One turning vector, and how many steps it has turned
The counts run from 0 to 570.
116, 99, 92, 133, 113, 87, 88, 114, 73, 115, 126, 105, 84, 111, 105, 110, 85, 95, 97, 121, 108, 79, 101, 135, 129, 80, 65, 122, 119, 83, 105, 67, 87, 106, 127 : 546
93, 95, 119, 94, 88, 60, 145, 92, 116, 92, 101, 91, 104, 89, 116, 96, 116, 109, 87, 49, 122, 107, 78, 85, 110, 124, 96, 66, 120, 110, 111, 133, 90, 87, 73 : 475
82, 88, 90, 138, 85, 106, 75, 93, 90, 97, 115, 69, 96, 152, 58, 107, 106, 104, 104, 100, 112, 116, 91, 134, 133, 72, 97, 72, 112, 94, 97, 80, 94, 75, 92 : 161
90, 65, 89, 112, 114, 76, 89, 114, 79, 78, 138, 99, 107, 110, 107, 117, 74, 95, 67, 86, 102, 87, 102, 45, 115, 100, 60, 117, 125, 132, 121, 87, 84, 81, 112 : 288
79, 99, 102, 81, 116, 116, 94, 123, 131, 111, 86, 114, 121, 85, 77, 80, 119, 124, 126, 128, 72, 107, 111, 73, 65, 100, 124, 110, 90, 76, 104, 99, 85, 69, 85 : 311
118, 108, 54, 111, 102, 98, 99, 131, 96, 125, 102, 133, 84, 81, 93, 107, 122, 79, 96, 91, 59, 91, 135, 117, 118, 146, 106, 106, 86, 103, 118, 104, 55, 92, 84 : 526
131, 128, 86, 88, 82, 86, 120, 102, 82, 92, 94, 96, 76, 97, 91, 90, 46, 72, 103, 94, 98, 109, 126, 96, 92, 154, 112, 79, 91, 108, 81, 105, 127, 135, 83 : 138
94, 80, 108, 150, 90, 108, 118, 76, 116, 105, 111, 84, 90, 122, 111, 87, 128, 122, 101, 100, 133, 96, 79, 148, 127, 85, 94, 99, 71, 79, 95, 93, 105, 62, 134 : 223
109, 91, 109, 136, 115, 67, 100, 100, 90, 72, 121, 101, 110, 63, 104, 88, 65, 85, 111, 69, 110, 98, 124, 112, 110, 143, 52, 87, 107, 96, 74, 93, 112, 91, 120 : 30
110, 106, 99, 110, 83, 60, 124, 76, 90, 87, 106, 101, 82, 84, 137, 108, 89, 64, 81, 46, 139, 97, 90, 129, 127, 123, 99, 81, 107, 111, 92, 113, 122, 130, 111 : 212
105, 109, 118, 132, 126, 98, 103, 131, 71, 109, 107, 105, 135, 87, 90, 86, 71, 100, 113, 133, 83, 99, 129, 84, 89, 122, 65, 107, 111, 79, 91, 64, 76, 81, 117 : 295
117, 123, 74, 129, 113, 99, 77, 83, 70, 89, 85, 97, 81, 70, 116, 94, 82, 95, 99, 68, 82, 112, 139, 129, 106, 134, 95, 87, 83, 113, 92, 122, 104, 139, 70 : 200
121, 119, 71, 93, 112, 122, 71, 112, 67, 122, 91, 105, 88, 116, 71, 87, 89, 97, 121, 125, 70, 95, 123, 117, 88, 113, 119, 95, 91, 89, 89, 85, 110, 135, 79 : 126
108, 95, 92, 111, 111, 93, 147, 126, 113, 113, 104, 86, 105, 94, 102, 84, 112, 114, 84, 99, 74, 99, 113, 61, 83, 136, 79, 86, 91, 90, 137, 131, 76, 63, 93 : 277
73, 99, 131, 88, 89, 102, 105, 100, 60, 103, 103, 127, 113, 103, 111, 117, 85, 90, 124, 147, 93, 105, 100, 69, 76, 90, 156, 108, 113, 115, 73, 73, 74, 97, 106 : 436
83, 96, 112, 120, 123, 130, 61, 98, 89, 100, 94, 95, 105, 80, 91, 98, 114, 142, 99, 109, 96, 108, 109, 117, 101, 29, 101, 125, 79, 80, 106, 98, 99, 75, 109 : 500
110, 61, 96, 93, 88, 106, 79, 83, 116, 108, 88, 139, 71, 90, 123, 107, 112, 110, 123, 115, 108, 84, 84, 111, 93, 94, 158, 126, 111, 90, 53, 90, 121, 107, 102 : 252
107, 79, 89, 142, 104, 76, 72, 114, 87, 73, 125, 82, 62, 96, 99, 101, 65, 109, 85, 83, 116, 98, 102, 127, 130, 82, 72, 108, 124, 103, 100, 99, 94, 97, 103 : 24
136, 120, 89, 134, 134, 107, 122, 127, 80, 119, 102, 94, 106, 87, 102, 78, 101, 97, 93, 107, 74, 71, 119, 123, 108, 126, 44, 98, 77, 72, 118, 98, 88, 86, 124 : 540
113, 127, 81, 90, 95, 134, 80, 96, 104, 114, 70, 65, 69, 121, 113, 108, 124, 116, 77, 133, 91, 99, 82, 130, 101, 53, 111, 117, 83, 89, 131, 126, 97, 115, 88 : 392
91, 79, 107, 50, 91, 102, 82, 89, 118, 98, 104, 116, 103, 116, 100, 132, 90, 75, 99, 113, 118, 92, 87, 54, 101, 79, 123, 124, 94, 123, 88, 80, 131, 110, 118 : 117
128, 69, 61, 130, 102, 85, 103, 105, 90, 103, 126, 93, 75, 99, 89, 100, 84, 81, 86, 61, 94, 84, 135, 86, 121, 148, 68, 91, 89, 116, 111, 112, 110, 95, 114 : 275
99, 96, 117, 88, 77, 118, 124, 108, 104, 107, 80, 75, 65, 99, 98, 97, 98, 132, 85, 126, 120, 119, 92, 106, 74, 53, 149, 103, 96, 77, 115, 132, 81, 98, 100 : 454
92, 86, 116, 127, 103, 67, 88, 112, 104, 92, 124, 131, 94, 89, 93, 119, 81, 87, 134, 109, 131, 90, 91, 134, 120, 88, 99, 101, 133, 78, 57, 54, 90, 105, 121 : 36
96, 86, 106, 108, 73, 76, 138, 119, 143, 117, 106, 134, 92, 97, 122, 106, 131, 87, 107, 127, 96, 86, 71, 110, 104, 135, 108, 93, 117, 72, 92, 74, 68, 68, 117 : 543
93, 107, 120, 81, 109, 111, 85, 65, 107, 86, 68, 89, 120, 92, 105, 81, 114, 130, 118, 61, 108, 116, 97, 112, 79, 102, 101, 80, 84, 101, 81, 129, 146, 118, 68 : 183
106, 90, 93, 84, 127, 120, 94, 89, 104, 124, 98, 107, 115, 66, 73, 77, 131, 129, 129, 52, 99, 93, 138, 122, 109, 95, 90, 86, 69, 85, 114, 116, 126, 103, 94 : 507
85, 110, 147, 110, 104, 95, 134, 116, 120, 103, 92, 105, 126, 73, 109, 79, 110, 134, 130, 130, 105, 109, 82, 120, 85, 97, 78, 100, 116, 48, 90, 84, 76, 68, 106 : 34
90, 57, 96, 82, 121, 95, 74, 105, 125, 101, 122, 87, 123, 114, 70, 100, 112, 122, 112, 63, 102, 97, 92, 60, 104, 76, 85, 97, 121, 108, 114, 104, 133, 76, 81 : 304
71, 94, 128, 92, 85, 81, 107, 86, 121, 79, 102, 87, 119, 137, 109, 115, 106, 116, 82, 100, 123, 122, 45, 82, 112, 63, 101, 87, 127, 112, 106, 103, 91, 75, 90 : 163
72, 96, 142, 99, 115, 87, 135, 92, 104, 89, 99, 82, 118, 77, 115, 101, 108, 135, 104, 77, 135, 105, 79, 92, 99, 56, 83, 91, 101, 92, 104, 116, 99, 71, 120 : 488
91, 132, 100, 118, 116, 135, 79, 94, 80, 108, 70, 89, 107, 92, 77, 89, 102, 123, 121, 114, 84, 117, 134, 133, 88, 82, 122, 98, 56, 80, 91, 108, 94, 103, 90 : 188
67, 88, 120, 126, 99, 107, 47, 107, 81, 93, 114, 149, 122, 83, 109, 119, 93, 97, 110, 112, 92, 100, 111, 100, 107, 91, 114, 125, 100, 117, 89, 63, 61, 91, 106 : 498
89, 137, 104, 115, 109, 122, 73, 100, 64, 90, 70, 111, 115, 71, 89, 89, 86, 115, 111, 122, 66, 113, 144, 99, 79, 101, 117, 99, 68, 102, 84, 101, 75, 109, 83 : 187
78, 136, 128, 54, 118, 81, 111, 92, 83, 96, 100, 129, 149, 87, 109, 116, 102, 69, 114, 81, 111, 102, 98, 77, 97, 116, 86, 97, 102, 122, 102, 72, 102, 127, 113 : 368
